Each path below is one point turned by a fixed rotation once a step. After each direction that follows a path, write how fast that rotation turns it, in degrees a step (0 if it stays still).
Each turn is a multiple of 5 degrees from 10 to 175, or 0.
Each row of a path follows its step; steps can be skipped.

step 0: [12,-26,9,11,7,3,-26,5,-8,43,-12,4,-19,-11,18,18,-5,-4,-13,13,5,-10,7,13,-13,12,11,-16,8,0,10,-11,-6,7,0,3,15,-11,-3]
step 3: [8,-26,1,-2,16,1,0,19,-4,-6,-3,-13,-12,-2,2,8,-3,38,-8,24,12,8,-6,9,-11,-10,-9,-17,-3,16,14,3,23,-20,-24,10,-8,-5,-16]
step 4: [5,4,10,28,5,2,2,-18,0,2,23,-10,-12,3,8,-3,13,30,-10,20,-6,-14,-9,33,-4,3,-4,-17,13,13,-7,-15,21,4,-24,-11,-8,-9,-3]
step 5: [-13,11,9,18,24,3,0,21,-25,2,8,-6,-4,15,20,17,-1,35,9,19,5,-4,-11,5,-4,-20,-11,0,3,21,-6,13,3,14,-4,-11,-1,0,-20]
step 6: [-2,22,6,22,-9,-6,-11,8,-8,6,-11,0,-27,12,2,7,1,6,-6,30,14,10,-14,22,-14,-20,-2,-21,16,9,4,-8,3,4,0,-28,11,-9,12]
step 8: [0,16,7,4,18,-24,9,4,-17,12,-5,5,-2,-1,-16,-12,-14,-2,13,0,32,5,-9,31,-4,1,-17,-19,19,-6,-6,11,6,-5,3,-17,17,-24,-5]
step 9: [22,14,5,-5,17,-33,3,17,-9,7,-21,-21,7,-16,-6,-8,-8,12,2,8,21,18,-3,10,-5,-5,11,-17,13,3,-2,-9,-16,4,-23,7,-7,3,-19]
step 10: [7,17,18,9,17,-14,-19,-1,-13,16,-6,-22,10,-2,-4,4,-14,4,10,-18,2,-1,-3,28,2,8,-8,-5,15,-15,-2,-32,20,-19,-14,-10,-8,-8,-13]
step 11: [15,3,0,3,27,0,-10,4,-28,19,-25,-9,12,8,16,7,12,1,-11,-18,-2,1,-3,19,4,-13,3,-7,2,-3,-5,-8,-13,20,-12,0,-10,-26,-33]
Directions:
[-1,3,3,-1,-4,2,-7,3,0,-1,3,-5,-4,-2,-4,-7,9,1,-2,6,7,1,2,0,6,5,3,1,-5,2,1,-10,-6,-5,-3,1,-2,2,3]	125
[-6,0,-3,2,-3,6,-5,3,-6,-1,0,-3,3,-2,1,-11,-3,-1,-5,-1,-5,6,0,-3,-10,3,-2,-2,4,3,-1,2,-5,-2,4,1,8,-4,2]	60
[3,0,-3,4,-1,-8,7,1,7,-7,-10,-3,0,-2,-2,-2,4,3,-7,6,-7,0,2,1,-6,0,5,3,1,-3,5,-4,-1,1,-2,-3,3,0,3]	130

step 0: [3,10,14,-9,-9,-7,-3,-8,-17,-16,7,17,-9,-18,4,8,-15,6,17,34,10,16,13,-7,-1,-4,2,-2,-20,8,-4,-1,-7,-6,7,0,-19,29,2]
step 1: [10,22,0,-6,38,-7,-16,10,-19,4,8,22,-11,-3,4,8,1,-1,-24,2,-1,18,6,6,-2,-7,-17,-8,-14,3,6,-6,-16,-2,-2,9,4,23,-5]
step 3: [-19,24,15,9,15,-15,7,-6,15,-10,8,17,-2,16,21,2,-4,-5,-1,-21,1,3,-13,1,16,4,-4,-2,-13,8,-17,28,8,-2,25,0,-3,-4,-2]
step 4: [3,13,4,19,23,-15,-12,-4,12,-1,15,-9,-19,24,-12,0,0,-3,31,13,14,-6,8,-7,13,6,3,-4,-4,1,-2,1,19,-13,13,-2,-20,4,-17]
step 5: [-1,21,10,31,-10,-24,-12,-14,-3,-2,3,12,-20,5,-18,1,26,1,0,14,5,15,2,6,-16,-27,-5,1,3,3,-10,-8,-3,-3,15,-11,-6,2,3]
step 6: [-7,11,21,-15,9,10,-28,-19,-4,7,1,0,-29,9,-6,-8,10,9,-18,20,-8,3,9,14,-29,3,-9,14,2,3,7,11,7,1,6,-1,9,-9,-9]
step 8: [-13,6,-13,4,3,-15,-10,-4,-10,-14,-16,3,-14,-1,16,3,-16,5,3,8,22,-14,19,2,0,29,-5,1,-5,1,-34,15,7,9,0,-12,11,18,-14]
step 10: [-18,3,-7,10,2,-6,-1,-5,-4,6,3,1,-17,-23,-7,17,-20,-2,1,25,-24,25,15,-20,-3,-17,-7,-1,0,4,3,22,11,-4,15,-12,8,-4,9]
step 11: [-2,11,26,-11,11,-11,-6,-15,-2,-5,11,20,-1,-26,1,-8,-4,-3,-7,5,-3,21,11,-5,10,14,-8,15,-2,3,21,29,-8,-19,12,5,-19,6,1]
Directions:
[3,1,-7,-1,-2,-2,-3,-1,-4,-3,-2,2,4,5,3,6,2,-3,0,3,3,-2,-3,-7,4,-3,4,14,-6,-3,0,-1,1,5,-1,-2,-6,0,-7]	85
[5,3,-1,-3,1,0,-1,-10,0,-5,0,2,2,15,-3,3,2,-1,-4,-1,-4,-3,2,2,-2,-2,0,-3,6,0,-7,-2,8,-6,2,-1,-1,3,4]	25
[3,0,0,-10,-1,-4,-8,-1,-4,-1,3,5,0,-5,9,-1,2,0,-8,4,1,-6,-4,5,-3,0,-3,-5,0,6,3,-5,1,4,-5,3,-2,-2,1]	65

step 0: [-20,-8,14,-2,-5,-9,-9,-25,1,-15,-24,-3,-7,11,15,0,18,7,2,11,-8,-11,22,1,10,4,9,-15,-13,9,5,-7,28,-11,2,3,-2,10,21]
step 1: [-2,-8,9,0,-19,-7,15,9,21,-11,-3,20,-7,13,6,15,18,1,10,-5,-14,0,5,17,-5,0,13,11,-7,11,-31,-13,-30,-6,-7,-1,10,-6,1]
step 2: [3,5,30,8,-2,28,8,-23,9,6,1,0,-6,0,-1,-12,16,-1,-11,10,0,2,-11,22,6,-7,5,22,-16,-7,13,-2,2,20,-15,15,7,17,7]
step 3: [4,-11,-13,6,-13,12,-16,1,-12,-2,-12,16,10,8,-1,1,6,-8,9,14,2,-10,24,18,8,14,27,-5,-13,27,-4,7,7,13,-3,0,-21,6,16]
step 4: [-14,2,-2,16,-18,-12,20,7,26,15,2,2,-13,11,3,18,-7,-15,-9,7,-3,-4,11,14,-18,11,-5,19,-7,2,-4,-21,10,26,-8,4,-1,-17,-3]
step 5: [-10,5,9,8,-8,6,3,-13,-18,-7,-28,1,2,14,-3,-1,29,-11,8,5,-6,9,-9,-3,-5,-7,0,-5,-28,1,10,-2,27,20,10,9,15,9,-12]
step 6: [-5,-9,6,10,-23,-10,18,7,1,-20,-9,0,-4,4,16,-9,7,-10,0,0,-13,-21,8,19,10,-4,5,-34,2,18,-24,-7,-3,3,-14,-6,-13,5,8]
step 8: [-5,5,-9,14,-4,18,-12,-19,-2,-2,-11,-2,12,4,7,12,10,4,7,5,-5,-6,3,3,0,-27,23,2,-21,22,-5,4,-14,20,-9,14,16,20,16]
step 11: [-1,9,-6,-7,-43,-10,-1,3,-9,6,2,-3,3,9,-6,7,20,-17,20,-5,-10,1,-3,13,-7,-14,10,-16,-21,13,-23,-9,0,9,-8,2,10,-4,3]
Directions:
[2,1,1,4,2,-4,-3,5,-1,-7,-1,-1,3,-2,-2,2,-2,-2,-4,-5,4,2,-4,-3,2,8,0,3,-3,2,-11,-7,0,1,-9,-7,-1,-2,7]	135
[-1,4,2,-2,-1,10,9,0,1,7,-2,-9,-3,2,-4,1,-2,3,-3,-1,1,-2,0,2,-1,0,-8,4,-5,0,-1,-4,4,-8,0,-7,-6,2,1]	145
[-1,2,4,0,2,2,-4,8,0,-1,-1,-3,5,3,4,-1,6,2,2,-4,8,-1,-3,3,0,-14,2,5,0,-4,4,-3,4,2,-3,2,-1,-8,-1]	125
[0,7,-9,-1,-1,-8,9,9,0,1,-2,-1,-1,2,-2,-6,2,0,5,3,-2,-9,1,0,4,0,8,3,1,0,-3,3,-4,-5,1,0,-2,-3,4]	135
